(in the rows, 128 means zero)
Each path below is one point turned by a fixed rotation once a step. After each direction that follows a path, write how fast that rotation turns it, in deg/step (0 if it stays still).
Each turn is a multiple of 5 degrees from 10 to 175, or 0.
Each row of a path follows its step; steps can be skipped.
path 1
step 0: [132 127 126 137 128 128 123 132 123 130 135 132 131 123 127 132 135 120
 125 131 139 130 123 127 127 118 126 131 133 125 122 131 121]
step 2: [130 120 129 127 123 131 122 126 119 125 132 134 124 139 136 136 134 122
 128 127 129 126 131 129 124 130 125 137 133 124 129 131 133]
step 3: [126 119 132 128 123 126 123 127 119 127 130 129 130 130 130 138 133 132
 136 126 138 128 131 126 129 127 125 136 132 125 135 124 137]
step 5: [133 127 121 127 121 133 124 126 126 129 140 131 119 122 122 135 135 130
 125 124 134 133 126 134 134 127 130 133 123 131 131 126 124]
step 7: [125 127 123 137 119 134 123 131 118 125 133 137 125 127 127 131 126 133
 128 134 128 124 122 122 122 121 122 130 130 125 128 126 130]
step 9: [124 130 130 131 133 130 114 119 127 123 138 132 127 124 132 134 127 121
 124 124 134 131 125 129 122 131 127 136 126 127 122 125 130]
step 10: [123 131 130 129 129 132 116 125 127 126 131 131 123 133 124 139 130 125
 127 128 141 125 129 131 128 135 129 139 128 122 126 131 125]
step 11: [128 125 133 121 124 134 123 132 128 126 131 130 128 128 123 135 128 129
 126 130 142 120 125 129 129 129 122 133 134 115 132 127 127]
step 12: [135 120 130 123 124 132 123 133 124 130 135 130 125 120 129 127 130 132
 127 128 135 127 123 137 121 125 123 132 129 116 135 128 127]
step 13: [135 123 125 127 128 130 122 127 121 132 129 134 125 126 134 127 134 134
 123 128 135 133 123 138 125 127 126 131 118 123 131 119 129]
step 14: [126 127 126 132 125 132 127 128 125 127 130 141 125 132 129 132 136 130
 126 133 132 138 122 129 127 135 123 132 120 124 126 117 130]
step 15: [124 127 130 138 119 131 130 127 125 133 130 137 126 127 122 137 130 126
 130 132 131 134 117 127 130 131 129 132 132 120 125 121 131]
Speeds:
[127 125 124 127 127 125 125 126 128 128 129 132 131 131 131 125 126 130
 128 130 127 129 127 129 128 129 128 128 130 128 130 128 127] | 65
[126 131 127 125 131 126 127 128 128 127 128 130 130 125 129 127 131 129
 128 127 130 133 129 128 127 126 131 129 126 129 125 127 126] | 80
[128 127 129 125 131 128 127 127 127 129 127 129 129 126 125 128 127 130
 128 126 129 127 127 127 130 133 129 132 132 131 129 130 129] | 55
path 2
step 0: [125 132 125 127 131 127 134 126 118 123 133 125 127 118 139 131 131 141
 126 128 133 139 133 119 122 131 128 128 127 125 127 129 126]
step 1: [122 128 131 134 128 123 133 133 130 123 120 130 132 129 136 131 123 133
 122 123 128 133 127 124 134 133 131 128 140 122 117 127 116]
step 3: [127 132 133 130 127 131 129 125 125 121 131 122 121 127 134 135 121 134
 113 130 132 127 134 136 131 125 127 132 128 125 127 142 123]
step 4: [122 119 134 137 125 126 123 123 131 121 135 131 127 133 130 122 119 130
 126 126 132 121 131 135 137 133 137 134 130 120 126 125 127]
step 6: [130 127 129 130 131 128 133 121 116 124 137 127 124 128 131 127 123 131
 121 131 118 121 132 127 125 136 135 131 117 127 130 131 138]
step 7: [122 128 128 138 126 135 129 129 125 127 130 134 128 121 138 119 124 128
 132 123 121 131 123 122 129 130 138 132 127 128 116 124 137]
step 10: [119 130 124 138 129 123 133 134 126 120 129 131 126 127 130 127 132 134
 124 121 131 141 125 130 134 133 129 131 140 121 123 129 123]
step 11: [121 134 133 127 128 118 121 129 140 122 128 118 126 126 133 135 127 135
 128 130 131 133 138 130 127 130 127 133 131 126 125 121 119]
step 12: [128 122 134 133 125 126 129 126 121 126 128 122 122 132 135 135 124 131
 118 130 129 128 134 134 127 135 122 140 136 125 134 137 122]
step 13: [123 126 133 137 118 129 123 125 130 118 137 134 117 124 129 125 124 133
 122 129 133 124 128 128 138 129 133 134 125 126 129 124 120]
step 14: [126 129 141 134 125 135 125 121 133 123 129 115 135 127 129 127 120 128
 121 128 123 123 135 125 128 126 138 134 130 129 133 123 132]
step 15: [131 118 128 128 124 131 130 123 121 130 135 128 125 129 132 129 119 131
 126 131 119 122 137 118 130 136 134 134 121 133 123 135 131]
Speeds:
[126 128 129 126 128 131 129 128 127 130 128 130 131 126 126 129 128 128
 127 127 126 130 129 122 127 129 128 123 129 127 125 129 127] | 45
[129 132 131 128 133 127 129 126 128 127 126 129 131 127 129 128 125 129
 126 129 126 126 128 130 127 128 128 126 125 127 130 127 125] | 135
[131 127 129 125 128 129 128 128 125 127 128 132 127 129 131 130 128 131
 129 130 129 129 126 129 126 130 132 128 129 128 129 133 128] | 120
path 3
step 0: [125 129 126 124 129 127 121 120 131 129 127 132 130 124 132 131 134 128
 129 129 125 133 130 139 124 127 136 130 118 130 134 116 140]
step 1: [119 130 136 129 132 138 131 128 133 132 122 134 130 129 132 140 134 124
 123 129 125 141 129 128 128 132 129 122 125 134 127 127 127]
step 2: [129 115 135 132 124 122 118 122 136 131 133 135 128 119 131 132 134 128
 124 128 126 135 126 121 133 134 123 128 126 127 129 131 129]
step 3: [122 118 125 129 135 125 136 125 136 127 125 126 125 124 144 131 130 129
 122 133 135 120 128 124 133 126 129 126 121 126 127 129 132]
step 5: [130 121 124 130 136 133 125 121 124 143 127 133 130 123 120 126 126 125
 123 135 124 117 130 126 125 130 132 127 124 132 122 130 133]
step 6: [125 126 127 124 130 138 120 129 127 139 133 125 121 127 132 123 123 125
 120 134 130 132 129 128 131 117 129 128 121 128 125 126 116]
step 7: [124 123 133 118 129 123 128 133 130 132 125 127 122 129 125 120 124 124
 121 134 117 126 133 121 127 131 115 131 130 124 123 122 126]
step 9: [123 139 121 116 130 126 125 128 128 136 129 132 126 128 134 126 120 122
 134 126 128 122 123 125 125 129 128 123 135 117 130 135 127]
step 11: [130 128 134 116 123 132 124 124 129 131 132 121 135 137 122 129 133 124
 133 125 135 124 140 130 130 122 129 120 128 122 126 127 127]
step 12: [127 141 128 119 131 122 118 129 137 120 127 128 129 130 126 125 135 128
 131 137 125 135 135 127 127 124 133 129 127 127 130 122 133]
step 13: [124 129 134 123 132 130 128 131 136 128 128 128 135 139 132 135 133 129
 132 129 122 136 126 137 122 129 121 127 126 130 129 138 136]
step 15: [134 121 121 126 127 116 134 124 135 127 136 134 126 133 139 126 140 131
 132 131 128 125 125 132 130 126 133 125 123 128 126 127 130]
Speeds:
[128 129 127 129 127 130 130 125 126 128 131 132 128 128 127 126 128 129
 129 128 130 124 129 132 126 128 132 126 128 127 126 126 127] | 65
[129 125 125 128 127 127 129 128 127 127 126 129 128 128 130 126 129 126
 130 126 132 127 127 124 127 126 129 125 132 130 128 130 130] | 60
[128 130 124 127 129 131 127 125 129 128 129 125 124 126 129 127 128 127
 130 127 130 128 129 129 134 130 129 129 126 128 129 128 130] | 125
[129 129 125 127 127 126 125 125 129 126 125 130 130 126 126 125 127 129
 128 128 127 131 129 126 128 133 127 127 129 125 127 127 125] | 145
path 4
step 1: [132 124 133 136 123 126 119 130 124 127 133 134 129 134 129 129 131 134
 115 127 126 130 133 125 133 120 139 126 129 124 131 129 135]
step 2: [137 133 127 128 122 128 124 127 130 116 123 125 130 135 134 131 133 133
 126 128 130 137 125 121 128 124 133 135 123 132 127 119 133]
step 3: [131 129 136 122 127 124 122 124 126 122 124 129 119 132 128 133 126 133
 123 133 116 130 125 131 129 115 131 133 130 127 128 130 135]
step 4: [134 132 123 128 126 130 125 123 117 128 126 124 136 136 134 131 132 132
 126 128 114 127 135 124 128 123 132 126 127 136 132 128 134]
step 5: [138 133 133 133 125 126 118 126 131 126 134 126 131 134 131 125 131 129
 128 129 120 131 125 127 128 124 144 131 132 121 126 133 129]
step 6: [130 133 122 133 126 127 128 123 128 119 129 128 122 128 140 126 137 138
 127 126 120 133 128 122 126 120 129 131 119 126 122 128 131]
step 8: [135 126 124 133 126 131 126 123 120 130 128 129 126 134 131 124 132 128
 123 124 118 123 136 122 133 114 133 124 126 123 128 129 123]
step 9: [129 130 130 135 125 129 125 125 133 118 131 124 138 136 133 132 128 130
 129 122 126 128 125 118 130 121 138 126 131 120 122 122 128]
step 10: [126 125 136 134 125 130 126 125 128 116 124 132 119 131 129 125 134 135
 117 130 128 130 131 119 130 119 131 130 124 124 124 131 133]
step 11: [133 129 130 122 122 132 130 124 122 122 126 126 133 140 126 134 130 127
 124 132 126 129 128 123 132 115 128 129 123 135 121 121 130]
step 12: [135 127 134 127 124 126 116 123 125 126 121 125 125 134 131 132 130 123
 120 125 123 122 133 126 129 118 134 127 136 121 130 130 131]
step 13: [130 135 125 134 125 125 127 125 125 120 130 127 136 133 135 136 134 135
 119 124 127 129 128 124 124 123 137 123 130 133 124 130 137]
Speeds:
[128 128 125 129 128 130 129 130 129 123 126 126 125 126 127 129 127 133
 129 130 129 128 126 128 128 127 128 127 133 130 127 131 127] | 100
[128 128 128 130 127 126 126 131 130 128 128 129 128 128 129 126 129 129
 127 129 130 131 123 124 130 130 126 128 125 128 125 130 131] | 90
[127 129 129 129 126 125 128 128 130 123 127 125 131 130 127 127 124 124
 129 132 127 127 128 130 129 130 129 128 127 127 128 128 127] | 160
path 5
step 0: [135 124 128 134 128 127 128 130 114 136 130 129 129 135 130 126 139 136
 128 129 121 127 135 124 126 124 128 126 125 128 131 139 123]
step 1: [129 130 135 124 133 128 123 130 119 128 133 137 136 129 128 133 129 122
 121 137 132 128 127 126 137 133 133 128 134 121 140 127 134]
step 3: [128 132 123 122 128 128 131 133 124 126 123 131 120 132 134 113 125 137
 138 136 126 127 129 125 128 128 131 136 125 133 131 137 127]
step 4: [133 122 128 123 128 128 131 127 116 124 134 121 140 131 127 130 134 134
 132 129 126 128 129 126 135 124 130 121 129 122 128 141 133]
step 6: [124 126 121 127 130 123 127 110 128 127 125 130 121 133 119 119 127 136
 124 130 124 133 130 121 124 126 128 132 126 132 125 126 121]
step 7: [138 128 129 117 127 131 125 129 125 131 123 131 125 127 135 122 124 137
 121 131 122 122 128 129 127 122 129 131 130 126 134 144 132]
step 9: [122 131 121 131 136 124 120 127 124 126 126 139 130 127 123 128 122 126
 131 126 131 127 130 123 123 138 132 133 134 131 139 124 119]
step 10: [130 125 129 132 126 123 125 122 128 133 124 121 126 138 124 119 126 136
 127 138 119 130 138 128 129 128 134 134 125 122 131 132 120]
step 11: [130 124 132 126 125 130 122 133 119 124 130 132 129 129 143 127 131 130
 122 134 129 125 121 131 132 131 138 129 124 124 128 140 133]
step 13: [127 135 125 122 133 129 133 125 131 128 127 138 133 133 123 121 126 132
 129 140 128 129 134 119 128 139 124 132 129 134 136 129 123]
step 14: [125 121 128 123 123 128 129 118 132 123 124 121 133 132 129 119 125 134
 128 138 123 130 128 127 136 119 136 130 131 121 129 134 135]
step 15: [126 125 119 124 125 128 120 131 117 122 128 133 133 124 132 131 126 131
 131 126 132 122 114 128 127 125 131 129 128 135 123 140 129]
Speeds:
[128 129 128 125 130 129 123 132 129 126 126 131 126 125 128 128 128 129
 129 131 128 128 128 130 129 130 126 130 127 128 130 127 131] | 175
[129 127 131 125 127 124 131 130 128 131 126 126 128 127 128 127 128 130
 126 129 125 130 130 128 131 131 126 127 130 128 129 130 128] | 110
[131 128 127 127 126 126 130 127 126 129 130 132 126 128 127 128 127 128
 133 128 126 130 131 128 125 127 126 130 125 129 130 128 126] | 110
[125 128 127 129 132 128 129 127 130 129 125 127 128 130 130 125 126 127
 128 129 126 128 130 126 124 129 126 129 126 126 127 128 130] | 100
path 6
step 1: [122 118 136 135 123 126 128 126 120 119 133 123 128 130 133 121 133 127
 122 126 128 126 126 132 126 131 141 136 127 125 130 129 137]
step 3: [131 119 128 133 129 131 117 140 126 134 129 122 125 134 132 133 136 130
 122 124 122 129 137 129 132 119 130 130 128 128 133 120 132]
step 4: [122 124 135 133 119 131 129 123 130 129 121 131 137 127 131 132 123 130
 126 134 116 128 117 133 134 127 135 136 127 122 133 123 130]
step 5: [135 120 130 128 136 129 124 125 129 121 125 134 138 138 135 130 134 121
 129 129 127 136 131 126 133 128 129 118 137 124 131 127 122]
step 6: [125 119 129 138 120 128 127 126 129 125 126 116 126 132 125 128 130 125
 127 132 128 123 136 133 130 127 135 120 114 122 128 121 125]
step 7: [126 123 131 138 124 126 131 135 134 129 123 131 136 125 124 128 137 124
 127 128 122 132 124 123 131 138 129 138 134 119 120 131 122]
step 8: [129 121 131 134 130 137 130 136 126 125 127 133 132 140 120 127 127 123
 125 125 136 134 129 135 134 118 121 125 129 131 126 119 128]
step 9: [133 131 137 136 125 125 131 121 134 129 130 130 119 126 130 129 133 131
 125 132 122 128 130 133 130 128 128 134 126 119 129 111 122]
step 11: [125 125 129 133 133 129 137 125 131 113 138 123 129 134 130 130 134 122
 130 127 137 125 130 131 132 116 133 135 123 126 127 125 125]
step 12: [131 124 143 133 117 123 137 124 131 125 128 129 127 122 128 113 129 123
 125 123 123 131 135 125 125 131 126 130 128 129 126 128 124]
step 14: [127 128 138 132 124 125 129 126 130 128 135 131 133 132 127 134 123 132
 123 127 123 120 138 129 134 118 131 143 129 132 131 122 132]
step 15: [129 123 140 123 134 131 127 123 130 126 119 129 127 127 140 122 134 126
 124 119 117 135 123 132 131 127 131 129 130 131 134 128 126]
Speeds:
[129 125 125 128 127 128 124 129 126 128 125 127 132 130 128 131 128 129
 129 130 124 129 127 127 129 131 130 125 126 126 128 126 130] | 25
[132 126 131 126 127 123 129 129 127 129 131 128 130 127 127 130 130 128
 130 131 126 126 129 127 128 127 126 128 132 127 127 129 128] | 155
[128 130 128 127 129 129 128 130 132 130 127 122 131 129 126 130 129 129
 130 126 126 127 128 129 130 126 129 132 127 129 127 131 127] | 100
[127 128 125 129 123 130 130 132 125 129 129 127 129 126 127 126 128 128
 127 126 128 130 129 125 128 127 125 130 130 129 127 124 128] | 70
[127 124 128 128 131 127 126 128 124 131 128 127 125 129 127 128 128 126
 130 125 128 133 128 129 130 127 126 127 129 130 128 131 126] | 145
path 7
step 2: [139 129 117 131 134 133 122 134 125 136 135 119 129 123 134 124 130 134
 129 121 133 126 129 125 123 131 124 128 130 128 119 120 124]
step 4: [127 135 124 130 129 126 128 131 123 121 127 127 134 132 129 128 123 118
 128 133 128 129 119 110 122 125 126 126 135 130 138 121 124]
step 5: [130 128 127 133 128 117 132 137 124 135 126 129 129 134 137 126 125 127
 140 123 131 125 124 119 124 116 126 123 126 133 129 126 135]
step 7: [125 125 122 125 128 132 123 135 125 133 119 125 130 125 120 126 131 136
 131 122 125 121 134 120 129 134 128 132 141 135 133 119 122]
step 8: [140 127 119 124 131 128 117 124 127 132 131 128 132 130 136 121 129 131
 133 124 124 127 127 122 125 127 122 134 128 133 134 120 114]
step 9: [133 120 124 132 121 129 125 129 124 118 132 127 141 133 137 129 127 123
 135 121 136 131 126 128 134 125 118 128 131 127 138 125 126]
step 10: [128 131 131 125 127 122 132 140 118 122 127 128 137 126 130 130 130 125
 128 128 142 130 126 117 126 131 133 127 127 125 135 116 129]
step 11: [129 127 125 125 131 122 129 144 123 138 135 130 129 126 130 130 130 140
 130 127 131 121 132 117 123 123 122 129 124 128 133 129 133]
step 12: [130 123 116 135 137 135 125 138 129 130 137 126 131 131 123 129 142 130
 130 125 130 119 123 122 129 126 124 127 131 126 125 130 121]
step 13: [128 129 115 135 132 134 124 133 126 124 121 119 132 123 134 120 127 130
 127 123 130 127 128 123 126 134 121 122 141 133 126 120 126]
step 14: [135 135 116 123 129 126 131 125 127 131 129 120 135 132 131 120 124 125
 132 129 132 137 130 122 118 122 119 130 130 130 134 120 128]
step 15: [129 129 127 132 121 127 128 134 125 128 130 127 135 137 124 134 121 120
 137 126 130 129 126 115 128 117 122 128 135 123 137 130 129]
Speeds:
[127 130 125 131 128 131 131 127 128 130 127 126 124 128 127 128 126 125
 130 128 125 129 127 125 125 126 128 128 130 127 127 129 131] | 35
[124 124 126 129 127 127 129 127 128 130 131 125 127 128 128 127 129 129
 127 126 125 127 130 126 128 131 129 128 128 127 125 128 124] | 70
[128 127 130 128 125 126 130 126 127 126 131 126 127 129 132 131 124 125
 126 129 130 128 129 126 127 126 129 128 129 127 130 128 126] | 65
